In the data rows, 128 means zero.
Some points, each followed by its number:
[191 126 110 118  83  38 109  83 160 104 120  82  65  73 108  94 160 146
  92 137 171 137 142 171  84  68 133 173 150] 0
[136 116 119 138 138 129 161 132 171 140 112 102 131  92 171 136  84 130
 111 112 164 125 148 149 137 157  91 124 175] 1
[146 139  95 113  80 105 113 119 118  80 109  92 105 115 109 107 158 133
 123 164 122 136 116  74 109 111 123  84 147] 2
[101 158 130 108  97 110  64 143  98 135 173 196 112 154 101 132 119 130
 142 150  71 119 124  82 126 121 182 100 112] 3
[168 142 158 165 131 136 153 124 145 134 149 138 121 138 101 116 180 126
 121 145 143 131  97 148 164 133 125 145 109] 4
[143 117  90 119 155 151 128  85 131 112 148  98  86  99  94 152  93 120
  82 133 124 109 134 148 142 143 120 157 167] 5
[ 90 153 144 106 113 101 118 143 147 127  91 123 137 123 164 140  86 142
 145 104 140 132 115 118 106  89 139 161 102] 6
[118 123 116 139 129 107 141 124 197 121 155 139 104 109 128 135  93 152
 147  84 133 113 107 129 122 157 159 130 120] 7
[127 149 144 124 123 118 143 131 157 155 116 141 122 127 155 145 132 161
 168 146 135 110 153 138 152 119 108 146 129] 8
[119  83 114 167 112 187 153 126 112 156 119 164 169 123 111 131 145 104
 113 117 115 128 153 172 176 135 130 126  95] 9
[ 92 111 105 125 127 142 124 108 167 134  85 109 134 125 114 181 124 131
 150  52 132 134 147 147 142 121 112 151  93] 10
[140 150 135 113  99 115 111 158 121 151 122 170 146 143 154 124 141 126
 134 158 111 137 148 119 131 125 116 108 137] 11
[140 154 120 151 103 127 118 143 126 145 128 166 156 134 144 110 109 135
 126 159 119  93 131 137 114  97 166 141 124] 12
[142 133 102 113 133 156 100 117  90 115 153 146 126 118  96 144 140 148
 133 169 103 116 124 142 189  89 167 149  92] 13
[111 110 161 166 153 179 134 128 137 143 168 161 130 141 136 132 135 133
 126 103 119 128 113 134 179 178 149 128 127] 14
[132 130 142 166 148 166 105 122 139 162 140 156 165 143 160 126 104 142
 105 101 122  90 134 162 144 141 168 146 147] 15
[120 115 148 184 110 142 175 138 150 124  99 157 150 144 182  78 129 121
 145 130 142 143 143 135  99 117 153 120 106] 16
[156 112 120 101 147 137 134 135 106 150 116  81 164 120 178 143 123 145
 126  78 140  91 155 129 151 144 128 111 137] 17
[137 134 140 145  86 128 141 100 130  79 145  90  86  89  88  87 197 145
 108 187 146 157  89  89 124 133 116 102 146] 18
[118 133 135 115 176 107 114  91 121 138 105 112 121 145 127 146  97 125
 121  79 139 109 117 157  73 102 117 187 115] 19
[142 119 115 141 134 144 136 130 138 145 137 168 137 121 134 110 142  93
 120 175 113 152 161 132 124 132 150  96 136] 20
[133 125 121 102 131  95 160 127 161 118 133  95 102 107 125 148 100 135
 128 105 149 125  94 101 139 164  99 135 143] 21
[102 156 156 141 109  68 124  85 153 124  85  71  90 110 105 125 130 149
 118  98 192 134  95 106  86 150  49 120 166] 22
[107 113 115 121 123 134 131 141 118 115 131 150 129 133 130 117 113 104
 133 146 119 157 119  97 114 138 129  91 114] 23
[152  99 116 142 107 125 128 135 145 125 120 117 107 158 105 109 170 102
 114 151 139 161  93  90 112 121 105  99 130] 24
[144 139 134 105 122 123  97 151 102 120 162 153 121 128 139 115 132 126
 146 167 119 153 149 104 142 119 162  86 114] 25
[145 125  86 111 114 130  94 137 128  99 147 102  92 158  95 146 116 108
 109 129 108 133 162 131 133 128 136 110 156] 26
[134 145 146 154 127 149 131 133 139 146 136 149 144 140 130 131 135 128
 115 121 121 122 135 156 154 160 123 128 148] 27
[163 144 129  73 137  80 109 121 120 112 150 126  95 149  89 131 160 108
 124 165 114 159  82  96 116 105 144 153  98] 28
[141 117 133 133 111 113 169 146 137 127 119 121 131 126 147 115 129 137
 129 144 144 124 121 129 141 135 106 131 126] 29
[ 93 117 108 113 152 111 158  95 149 123 113  93  82  76  98 168  82 130
 134  88 153 111 126 131 150 150  69 133 137] 30
[100 127 142 169 130 136 123 106 157 135 117 129 137 160 131 110 125 141
 120  80 125 106 117 127  97 147 156 128 147] 31
[167 134 124  71 114  83 120 148 118 105 109  90 133 148 160 125 113 110
 117 139 131 158 133 118  93 100 126 140 123] 32
[109  98 122 144 127 158 139 151 122 150 136 164 149 149 135 126 108  83
 105 147 117 163 162 142 129 162 121 104 140] 33
[104 152 170 141 149 128 132 133 106 143 139 158 150 153 127 125 125 142
 144 118 112 107 130 163 129 121 159 157  96] 34
New points follow, each followed by the number of its nearest point above.
[146 117 126 182 135 176 113 136 159 177 151 165 183 154 172 115  94 137
  98 112 127  77 140 168 161 144 183 141 146] 15
[127 118  99 124 104 114 162 130 115 114 113  98 122 106 111 125 122 125
 151 120 139 119 120 115 138 122 100 119 116] 29
[176 113 128  82 132 111  83 151  94 108 156 104 126 152 151 114 106 117
 108 136 117 140 133 130 116  81 187 150 113] 32
[163  98 105  89 152 129 152 129 109 140 126  49 159 112 158 147 113 160
 145  87 148  64 147 115 168 141 116 101 139] 17
[146 130 132  99 131 129 125 131 100  92 153 106 116 155 101 132 158 114
 121 142 104 153  97  97 114 134 138 138 123] 28
[129 145 121 122 148 121 145 121 105 140  79 115 169 128 149 121 118 143
 164 112 138  99 164 131 120 122 140  93 115] 17
[143 132 162 145  96 140 100 157 112 177 169 185 144 174 132 109 179 134
 121 158 104 124 120 114 132 147 122 111 141] 11
[102 126 154 123 133 131 154 134 129 114 129  87 112 126 127 139 133 144
 141 104 141 129 100  98 117 164  75 124 151] 21
[123  96 117 140 118 154 147 147 129 151 142 154 145 146 131 125 114  82
  99 144 126 153 149 131 140 171 111  97 135] 33
[150  91 105  84 153 114 131 124 146 132 156 128  98 116 117 144 141  94
 104 154 111 141 123 109 138 114 133 144 122] 28
[124 146 156 125 120 153  98 124  80 103 145 140 113 110 119 119 150 160
 144 165 118 157 138 127 115 105 145 130 126] 25
[154 132 134  84 130 100 129 109  91 112  95  75 129 110 122 131 147 133
 122 141 146 136 128 127 142  85 122 145  94] 32
[117 164 148 127 164 107 147 114 146 136  94  91 123 100 157 136  82 136
 138 106 171 111 145 147 100 122  98 140 153] 1
[141 122 116 136  96 105 157 130 139 133  93 116 125 123 111 121 161 105
 112 143 138 123 122 140 118 106  84 144 125] 29
[141 127 143 135 140 121 132 113 125 151 143 141 149 149 133 122 129 134
 133  95 132 126 136 135 132 183 143 108 125] 27
[117 150 157 142 168 112 155 115 140 134  98  99 120 101 171 125  77 142
 142 110 171 114 147 151  92 118 101 146 157] 1
[145 128 129 148  92 139 134 110 101  82 149  92  96  89  88  77 188 136
 104 190 155 159  97 111 137 127 111 101 140] 18
[115 123 146 109 143 127 114 130  92 103 123  62 100 105  91 143 121 136
 127 127 153 131 102 125  96  74  83 162 115] 19
[146 144 102 108  79  94 107 106 117  83  96  86  97 122 104 108 153 133
 111 168 127 136 105  71 104 108 107  95 154] 2
[162 105  77 115 116 136 123 143 113 113 172 149 112 143 140 135  97 126
 132 154  88 119 175 146 145 139 182 140 152] 26
[130 155 126 151 100 123 109 149 108 153 135 172 145 144 137 110 121 132
 127 162 117  95 130 131  99 100 148 142 126] 12
[114 160 131 119 132 115 132 117 149 117 101 103 104 104 105 154 115 139
 128 115 140 111  99 114 143 120  95 136 135] 21
[175  75 102 151 107 155 188 130 113 134 121 103 140 106 126 107 161 127
 120 155 154 141 132 137 173 150  86 106 135] 29
[124 115 136 195 111 142 168 141 143 126 104 169 153 149 170  81 132 131
 159 133 135 141 146 146 104 125 164 119 114] 16
[133 105 105 126 110 128 139 167 156 148 157 166 152 131 175 128  91 121
 125 135 102  95 120 124 157 144 165 132 129] 12
[122 135 140 152 107 142 126 147 134 139 129 154 133 160 131 128 159 128
 130 131 103 107 127 127 134 127 124 136 140] 27
[126 141 147 157 140  94 157  86 202 140  94  94  98 115 122 127 138 114
  85 110 175 140 102 127 111 174  72 132 185] 22
[ 86 141 176 123 175 105 120 115 128 166 111 110 137 151 167 122  71 118
 112  91 155 105 132 131  77 133 118 142 141] 19
[ 87 135 149 119 158 119 130 110 118 151 111 111 119 140 126 142  80 115
 109 103 132  97 111 125 104 130 102 167 141] 19
[109 135 156 165 116 145 132 147 145 138 131 172 143 153 140 110 137 121
 128 130 115 141 118 130 120 140 145 116 123] 27
[165 131 109 115 104 119 123 148 127 101 161 138 110  99 112 117 166 137
 144 188 135 156 129 118 139 103 138 116 107] 25
[126 143 153 176 150 170 102 128 117 160 138 167 166 146 153 120 118 139
 103 102 122  93 128 169 145 146 170 147 144] 15
[105 135 138  88 152 114 142 136  85 156 149 144 146 140 134 127 107 130
 143 123 108 110 103  72 122 199 103  83 150] 23
[154 152 126 165 126 123 111  90 146 142  83 121 144 148 133 115 134 141
 120  96 139 113 133 146  87 122 138 134 156] 31
[172 169 136  93 112 122  74 132 113 130 151 130 120 146  98 159 160 134
 108 154  97 125 140 156 163  95 135 170 124] 13
[110 142 146 173 125 141 133 125 134 147 163 132 127 108 131 115 107 157
 141  98 149 107 151 135 138 199 115  68 180] 27
[108 110 136 100 119 158 128 161 108  96 137 106 125 115 131 140 144 117
 127 143 126 174 141 122 138 112 118 122 116] 23
[157 137 151 105 122 135 100 153  87 130 178 147 136 117 146 118 147 136
 146 160 116 147 148 113 155 125 160  97 113] 25
[157 105  64 117 127 144 124 148 125 115 164 148 113 135 137 142 100 118
 131 145  91 117 183 154 150 128 163 137 161] 26
[143 123 133 143  93 132 130 117 110  86 160  96  90  94  86  87 192 144
 107 191 148 155  97 107 137 127 110 104 141] 18
[194 104 124  89 135 122  94 152 105 110 159  98 126 147 168  99 112 113
  99 139 132 153 145 147 122  86 189 140 119] 32
[ 91 115 104 125 126 128 126 119 172 141  90 134 135 131 126 174 128 126
 151  69 128 132 148 144 130 124 109 149 101] 10
[134 125  81  92 187 142 100 110 131 145 134 159 137 153 116 172  74  87
 120 135  77  92 155 143 155  94 172 153 119] 13
[ 97 120 178 185 160 123 133  86 179 160 134 149  98 155 133 125 127 125
 116  72 144 126 123 166 119 156 141 174 130] 31
[145  96 128 153 106 152 141 164 171  67 175 120 107  82 141 114 135 139
 122 134 134 196 134 149 148 146 151 131 155] 29
[117 143 146 135 129 119 152 141 154 147 111 152 124 123 153 142 140 152
 168 134 130 121 151 134 156 129 111 135 130] 8
[109 139 164 132 128 171 112 153  81 120 130  97 158 132 123 135 136 142
 130 120 135 136 154 140 147 131 109 105 123] 27
[ 93 130 137 169 130 106 148  82 145  98  99  73  89 102 134 101 107 153
 125 100 174 121  89 110  74 147  93 135 182] 22
[146 125 125 141 130 145 129 126 135 142 125 164 135 129 146 115 143  96
 115 176 114 152 153 133 127 115 141 115 134] 20
[ 89 127 144 166 125 131 124 100 152 140 114 126 134 153 133 122 110 136
 110  80 129 109 109 129 106 154 145 143 145] 31
[123 134 127 138 107 113 133 121 129 137  98 110 118 135 112 117 119 142
 127 145 156 127 101 117 117 113  88 129 129] 29
[ 88 111 130 118 113 134 121 147 131 107 137 133 135 136 123 125 109 115
 142 147 113 158 113  92 114 131 121  86 117] 23
[124 171 150 153 123 141 130 129 137 140 110 160 156  89 168 115 118 167
 141 145 131  90 119 133 159  89 179 148 119] 12
[ 79 137 138 147 111 161 108 140  98 120 106 134 149 135 128 118 116 130
 138 120 132 141 114 111 101 118 120 109 118] 23
[ 96 130 132 121 113 121  90 132 108 167 117 163 130 184 107 138 140 101
 127 112  97 109 144 114 128 120 124 118 108] 11
[154 134 138 135  97 120 143 150 129 123 118 119 147 150 150 104 146 143
 131 147 136 141 104 116 131 129 139 128 131] 29
[103 126 146 169 164 125 167  99 168 123 120 136 127 149 118 118 148 121
 148  96 136 135 102 121 119 186 117 104 128] 31
[ 99 124 147 136 124 153 138 130 109 111 118 107 144 147 115 119 163 103
 119 122 127 149 116 109 135 144 120  98 103] 23
[149 139 113 159 111 115 111  91 149 144  72 120 134 139 122 125 143 139
 120  87 139 132 145 151  83 125 124 135 160] 31
[102 144  95 111 124 104 129 138 162 122  70 112 140 113 181 140  52 126
 136 100 141 108 142 120  93  95 138 139 143] 6
[ 98 136 111 138 130 143 130 130 147 131 108 150 141 131 123 142 110 112
 119 110 111 113 130 129 149 138 134 111 125] 27
[156 108  71 129  56  89 131  95 161  74 149  86  45  66  57 120 190 156
 123 170 152 156 121 133 153 131  71 109 143] 18
[114 123 136 175 138 128 123  90 147 152 113 117 146 122 141 107 104 152
 113  91 155  85 126 126 101 158 145 113 158] 31
[112 109 129 169 108 185 127 133 100 152 116 155 155 132  99 130 166 109
 106 118 115 141 150 159 168 141 113 128 108] 9
[123  92 118 162 104 183 137 128 123 152 119 157 156 124 113 138 152 113
 113 120 117 136 150 164 167 126 119 135 102] 9
[102 158 182  82 139  89 107 132  85 132 126 123 107 144  92 131 141 118
 124 176 125 163 109 112  71 102  71 151 124] 28
[127 147 122 119 152 122 153 133  98 139  77 110 176 109 160 128 112 154
 174 106 140  85 165 131 123 114 135  98 115] 17
[128 102 122 163 170 156 136 116 165 141 139 143 164 148 172 119 104 133
 126  79 124  94 113 141 131 138 207 149 111] 15
[197 157  97 106  77  70 109  98 125  75  95 102  95 121 103  91 222 146
 159 184 131 154 134  94  72  50 133 127 119] 2
[109 124  90 114 137 160 124 154 152  95 140 156 122 128 154 146 111 122
 136 141  86 151 139 111 136 142 161 120 151] 23
[134 143 111 122 141 131 139 130  97 135  95 119 178 123 150 120 111 152
 168 120 141  94 163 133 125 120 159  86 104] 17
[ 94 119 122 156 129 162 160 135 147  98 140 108 149 113 109 128 142 144
 159 113 140 124  97  91 119 164 132  83 109] 23
[121 100 122 146 127 151 154 137 124 151 139 172 140 134 144 121 105  88
 104 150 125 152 152 139 147 171 120 101 131] 33
[141  98  79  76 173 138  97 120 131 155 133 123 124 119 114 182 100  91
  89 107 113 131 181 181 148 107 123 172 129] 5
[117 118 141 174 127 130 130  91 141 146 115 101 154 136 134 104 116 156
 127  89 160  96 124 121 104 159 131 100 154] 31
[143 130 141 159 145 159 100 120 132 162 143 156 162 137 161 127 106 143
 101  99 120  99 132 164 139 144 172 149 148] 15
[ 75 161 142 123 128 138 104 132 134 107 111 112 134 121 119 158 103 147
 131  91 123 117  94 129 117 112 122 160 123] 6
